rotation ticks, each row followed by its count of ticks
The counts run from 0 to 340.
[ 97 103 144 130  66 157 110 134 140 166  97 165 143 133 147 131 138 129
 134 119 136 156  72 116 131 132 164  92 146  96 141 137  93 167 151 176
 136 147 161 133 151 119 116 137 172 113 156 147 156  90]
218
[ 94  60 153 129  64 142 129 148 122 158 103 119 132 132 101 134 118 126
 117 118 164 140  95 102 149 134 143 129 146  78 121 140  80 161 132 164
 127 146 169 133 147 106 101 112 176  99 147 141 160 142]
18
[106  84 143 110  73 148 140 126  93 161 111 114 104  96 116 143 120 141
 131 109 165 127  86  93 126 129 156 121 152 100  99 147  95 155 135 170
 135 126 178 150 151 122 114 108 182 116 184 139 155 120]
255
[118  67 164 138  64 169 116 140 110 171 108 131 140 122 114 157 111 119
 110 131 145 138  82 111 141 125 145 137 145  94 129 139 105 159 126 155
 136 166 169 141 158 111  82 128 172 121 132 165 155 137]
160
[105 120 143 128  66 148  89 136 136 181 113 164 146 116 163 145 130 143
 142 123 132 132  66 130 148 134 171 102 140 121 130 146  86 160 134 151
 144 133 162 133 152  94 107 153 188 107 141 128 152 100]
63
[105  98 136 122  60 129 118 136 112 168 103 156 130 110 110 150 132 135
 164  97 133 145  70 106 142 140 162 101 139 107 111 130  87 158 134 188
 124 141 164 137 156 128 127 122 185 110 154 130 142 108]
78
[ 98 112 123 131  68 124 107 133  88 179 112 151 130 111 161 135 131 129
 141 102 156 140  71 124 141 121 168 115 136 117 117 153 112 169 131 140
 146 115 164 123 153  78 125 136 190  93 148 111 161 131]
56
[107 100 146 125  81 128 112 146 120 173 109 155 143 123 165 122 127 147
 122 102 150 131  71 133 137 133 169 110 124 104 133 147 102 169 137 152
 160 110 156 114 157  67 116 144 189 117 148 130 170 107]
207
[ 88 109 138 111  86 139 126 145 121 176 123 121 124 100 147 138 109 162
 138 117 162 109  84 102 161 126 188 124 138 123 100 145  78 155 123 149
 126 108 189 155 130 111 103 118 183 110 152 119 147 121]
264
[121  93 153 141  71 172 110 139  85 179 108 143 149 114 142 155 117 115
 123 121 137 138  61 110 141 106 175 129 136 119 129 139 137 172 123 156
 129 165 166 149 153 117  85 138 165 131 123 165 141 119]
305
[104  91 158 131  87 180 137 141 127 181 113 142 125 110 154 146 103 145
 103 141 148 135  85 108 132 123 173 120 148 102 129 137 107 164 138 156
 140 133 189 158 147 123  94 117 159 146 149 170 160 112]
128
[104  86 147 135  80 173 144 133  92 179 108 140 115 109 147 145 108 125
 106 128 156 147  85  98 125 110 168 125 146  96 124 140 132 169 137 157
 136 137 188 158 152 127 104 107 158 135 151 169 159 128]
132
[108  83 145 110  72 152 140 127 100 159 111 114 105  99 113 144 120 143
 129 114 161 129  88  95 126 133 153 119 156  97 102 145  90 152 136 173
 136 130 178 151 150 124 114 108 183 117 187 142 155 118]
254
[111 107 132 128  57 154 110 122  91 165  98 153 132 112 135 147 144 114
 152 105 138 153  62 108 126 121 163 103 151 115 122 140 115 168 141 177
 126 157 156 141 157 126 121 135 179 108 160 139 146 101]
73
[113 109 147 120  87 177 122 130  98 178 121 122 122  94 170 146 111 144
 111 134 160 119  74 111 133 111 178 129 155 131 116 153 110 162 131 137
 139 128 179 164 142 104  90 133 171 128 163 151 154 113]
272
[109 110 143 127  80 148 104 135 107 172 105 151 146 126 178 120 136 135
 120 107 151 132  66 128 129 118 175 107 133 108 135 157 122 176 139 151
 160 122 153 117 154  79 111 151 183 112 153 133 164  97]
210
[111  90 155 127  72 164 104 136 122 165 115 127 140 120 157 132 123 133
 100 135 165 132  82 126 139 129 151 126 160 112 140 154  82 165 140 133
 146 138 158 137 147  69  88 148 180 106 157 144 169 122]
36
[101 113 147 115  76 178 110 123 119 158 105 115 137 119 145 133 138 138
 136 122 153 121  73  96 133 112 178 109 156 113 110 160 106 159 132 169
 129 152 168 150 135 140  97 134 176 104 173 140 140  83]
245
[111  74 156 125  76 125 112 158 109 170 118 120 147 119 124 137 112 141
 121 105 158 115  81 121 160 133 159 141 125 104 119 144  88 163 116 145
 142 129 161 119 149  68  92 136 191 112 126 129 159 145]
175
[110  94 145 130  74 156 100 151 100 160 108 119 165 129 154 121 129 122
 116 111 161 126  66 117 156 112 177 133 144 127 137 151  99 178 127 139
 125 151 148 134 134  74  85 152 173 106 132 137 150 120]
182
[117  73 154 126  81 166 125 149  97 149  97 116 156 134 141 116 132 120
 105 106 159 136  69 109 131 113 169 130 143 105 143 143 115 182 138 165
 129 158 147 135 144  91  88 138 161 128 147 164 154 105]
335
[112  73 135 132  66 136 134 143  83 155  99 139 131 119 132 125 131 111
 119  98 164 162  74 114 130 129 152 122 149 105 140 135  99 181 150 161
 128 140 147 130 157  75 119 127 171 115 155 149 167 130]
194
[102 108 123 129  67 123 109 133  85 179 113 150 125 107 155 136 129 129
 139 102 159 140  73 123 140 125 163 113 135 114 118 151 110 168 133 142
 148 114 165 123 158  75 126 135 193  94 151 113 164 136]
55
[101  94 160 127  89 177 134 143 134 181 115 143 131 112 157 143 103 151
 104 141 149 133  85 108 137 124 178 118 145 105 129 135 102 163 137 157
 136 132 190 162 142 123  92 118 159 144 147 169 158 105]
127
[ 90 100 129 113  79 138 136 132  83 165 114 108 113  99 131 133 120 144
 141 103 173 120  82  91 144 115 178 123 144 113  94 151 102 162 125 159
 123 116 182 152 138 119 117 107 180 101 171 120 145 126]
259
[ 95  71 138 136  62 126 119 154  97 165 106 122 148 126 107 139 120 118
 136 103 157 140  83 101 168 121 166 135 132 102 115 136  95 169 118 156
 110 149 168 135 141 105 101 119 176  96 121 128 145 153]
169
[122 101 163 107  86 168 116 141 132 161 110 127 141 108 138 141 124 159
 133 113 138 111  66 109 134 135 176 113 145 120 117 140  83 157 135 177
 137 141 164 148 144 117  93 140 177 139 168 154 144  77]
96
[107  87 136 132  75 139 143 137  78 187 118 148 106  89 134 162 100 133
 128 117 153 145  82 108 140 126 163 130 137 109 111 131 113 164 128 151
 135 121 187 153 160 107 116 106 175 132 144 149 159 150]
286
[111  94 141 114  77 163 142 132  87 153 101 118 122 106 131 131 130 134
 133 101 158 135  70  90 126 116 178 117 150 116 115 138 110 172 142 183
 118 142 167 159 140 132 111 115 163 130 176 155 142  95]
103
[100  80 156 137  72 178 113 135 108 160 101 110 152 142 134 126 128 115
 107 125 161 132  83  99 137 100 163 132 147  89 126 158 125 170 127 157
 132 166 164 135 142 119  83 130 166 102 142 153 151 118]
10
[113  71 139 131  65 141 132 143  87 157  99 140 133 118 129 128 131 113
 113 103 162 159  77 119 127 132 149 120 150 105 144 134  93 180 150 160
 131 142 148 132 158  75 115 129 172 120 158 153 169 127]
193
